[[ 0.77 -0.32 -0.69]
 [ 1.97  0.98  0.57]
 [ 0.11  1.31 -0.11]
 [ 5.69  4.07  3.51]]
|
[[-0.32 -0.69]
 [ 0.98  0.57]]

[[-3.83 -5.65 -5.69 -5.63 -4.80]
 [-1.91 -3.24 -3.28 -3.24 -2.60]]
|
[[-5.65 -5.69]
 [-3.24 -3.28]]

[[-0.83 -0.45  0.61 -5.44 -2.41]
 [-3.22  2.07  0.90  4.67 -1.54]
 [ 6.07  1.29  4.86 -4.24  1.00]
 [ 6.14 -3.24  1.17  1.13  6.27]
 [-3.78  1.37  0.97  4.11 -2.46]]
|
[[-0.45  0.61]
 [ 2.07  0.90]]

[[-4.61  6.17 -3.19]
 [ 0.46  6.31 -5.27]]
|
[[ 6.17 -3.19]
 [ 6.31 -5.27]]

[[ 0.38 -0.50  5.29 -4.40  0.39]
 [-0.77  3.66  4.16 -0.94 -1.21]
 [-3.02  2.48  6.09 -1.87 -0.05]]
|
[[-0.50  5.29]
 [ 3.66  4.16]]

[[ 3.21 -2.84  2.69 -4.34]
 [-3.36 -2.19  6.93 -1.24]
 [ 5.04 -2.38 -2.14 -2.36]
 [ 5.97 -2.59 -4.02  0.19]]
|
[[-2.84  2.69]
 [-2.19  6.93]]
---
[[ 3.38  3.09  2.97  3.01]
 [ 1.63 -0.54 -2.99 -1.45]
 [-3.64 -0.76  2.46  0.27]
 [ 1.50 -0.49 -2.76 -1.34]
 [-3.41 -0.71  2.29  0.27]
 [ 0.00  0.00  0.00  0.00]
 [-3.48 -0.72  2.34  0.27]
 [ 1.45 -0.49 -2.68 -1.32]
 [ 3.66 -4.57 -5.91 -3.74]
 [ 1.42 -0.48 -2.61 -1.28]
 [ 3.62 -4.53 -5.85 -3.71]]
|
[[ 3.38  2.97]
 [ 1.63 -2.99]
 [-3.64  2.46]
 [ 1.50 -2.76]
 [-3.41  2.29]
 [ 0.00  0.00]
 [-3.48  2.34]
 [ 1.45 -2.68]
 [ 3.66 -5.91]
 [ 1.42 -2.61]
 [ 3.62 -5.85]]

[[ 3.04  3.58  3.24  3.54  3.59  3.27]
 [-6.73  2.75 -3.60  2.22  1.76 -2.78]
 [-3.75  0.79 -2.72  2.85 -4.50  2.68]
 [ 0.00  0.00  0.00  0.00  0.00  0.00]
 [-3.84  1.59 -2.04  1.23  0.99 -1.59]
 [ 2.85 -2.53  1.49 -4.61  2.93 -4.20]
 [ 2.80 -2.54  1.47 -4.66  3.04 -4.32]
 [-1.85 -1.26 -1.64 -1.42 -1.23 -1.74]
 [-2.96  0.57 -2.13  2.17 -3.44  2.03]
 [ 3.82 -3.51  1.41 -2.99 -2.81  0.94]]
|
[[ 3.04  3.24  3.59]
 [-6.73 -3.60  1.76]
 [-3.75 -2.72 -4.50]
 [ 0.00  0.00  0.00]
 [-3.84 -2.04  0.99]
 [ 2.85  1.49  2.93]
 [ 2.80  1.47  3.04]
 [-1.85 -1.64 -1.23]
 [-2.96 -2.13 -3.44]
 [ 3.82  1.41 -2.81]]

[[-0.58  3.24  2.62  2.82 -5.65 -5.72  3.75  1.78  0.95  1.10 -3.00  2.45
   2.63  1.83]
 [ 2.13 -3.65 -3.54 -3.04  0.23  0.89 -2.25  0.87  2.11  1.97 -0.52 -3.81
  -3.78  0.70]
 [-3.12  1.08  0.86  0.96 -0.02 -1.05  1.82  1.61  1.11  1.20  1.00  0.82
   0.91  1.60]
 [-1.64 -1.32 -1.31 -1.09  1.60  1.01 -0.33  1.18  1.44  1.43  1.46 -1.39
  -1.36  1.09]
 [ 3.15 -0.54  0.10 -0.62  3.52  4.52 -3.20 -4.31 -4.10 -4.22  0.92  0.50
   0.23 -4.19]
 [ 2.34 -0.63 -0.58 -0.54 -1.12 -0.33 -0.81 -0.61 -0.24 -0.30 -1.39 -0.63
  -0.65 -0.62]]
|
[[-0.58  2.62 -5.65  3.75  0.95 -3.00  2.63]
 [ 2.13 -3.54  0.23 -2.25  2.11 -0.52 -3.78]
 [-3.12  0.86 -0.02  1.82  1.11  1.00  0.91]
 [-1.64 -1.31  1.60 -0.33  1.44  1.46 -1.36]
 [ 3.15  0.10  3.52 -3.20 -4.10  0.92  0.23]
 [ 2.34 -0.58 -1.12 -0.81 -0.24 -1.39 -0.65]]

[[ 5.77  5.50  0.55 -5.71 -5.39  4.09 -2.13 -2.55 -2.37 -3.18]
 [-5.50 -5.36  2.69  4.90  5.07 -3.38  2.76 -5.59 -5.55 -4.83]
 [ 3.87  3.82  2.80 -3.71 -3.88  2.97 -2.25 -5.05 -4.94 -4.17]
 [-3.20 -3.60 -2.82  1.64  1.79 -4.84  0.18  5.95  5.77  5.41]
 [ 2.49  2.91 -3.45  2.06  2.67  4.79  4.61 -2.07 -1.86 -3.07]
 [-2.11 -2.47  4.04 -2.51 -3.05 -4.35 -4.29  1.48  1.27  2.40]]
|
[[ 5.77  0.55 -5.39 -2.13 -2.37]
 [-5.50  2.69  5.07  2.76 -5.55]
 [ 3.87  2.80 -3.88 -2.25 -4.94]
 [-3.20 -2.82  1.79  0.18  5.77]
 [ 2.49 -3.45  2.67  4.61 -1.86]
 [-2.11  4.04 -3.05 -4.29  1.27]]

[[ 1.41  4.93  1.45  6.03 -2.95 -5.09]
 [-3.23  0.20 -3.22  1.34 -2.06 -0.46]
 [-0.55 -0.76 -0.56 -1.01  4.64  1.98]]
|
[[ 1.41  1.45 -2.95]
 [-3.23 -3.22 -2.06]
 [-0.55 -0.56  4.64]]

[[-1.89  2.94  3.25  2.95  3.12 -1.88 -1.27  2.91]
 [ 1.25 -7.07 -0.88 -7.07  0.83  1.96  3.54 -6.98]
 [ 0.79 -3.79 -1.83 -3.81 -1.46  1.55  4.07 -3.75]
 [ 0.75 -3.82  0.07 -3.83  1.05  1.19  2.43 -3.77]
 [ 3.31 -0.62  2.80 -0.62  3.53  2.50  0.43 -0.62]
 [-4.14  0.15  2.87  0.16  3.59 -3.38 -1.27  0.17]
 [ 1.70 -0.51 -0.05 -0.51 -0.21  1.73  2.54 -0.50]
 [-1.79  2.63  4.62  2.65  5.01 -2.01 -2.41  2.61]]
|
[[-1.89  3.25  3.12 -1.27]
 [ 1.25 -0.88  0.83  3.54]
 [ 0.79 -1.83 -1.46  4.07]
 [ 0.75  0.07  1.05  2.43]
 [ 3.31  2.80  3.53  0.43]
 [-4.14  2.87  3.59 -1.27]
 [ 1.70 -0.05 -0.21  2.54]
 [-1.79  4.62  5.01 -2.41]]
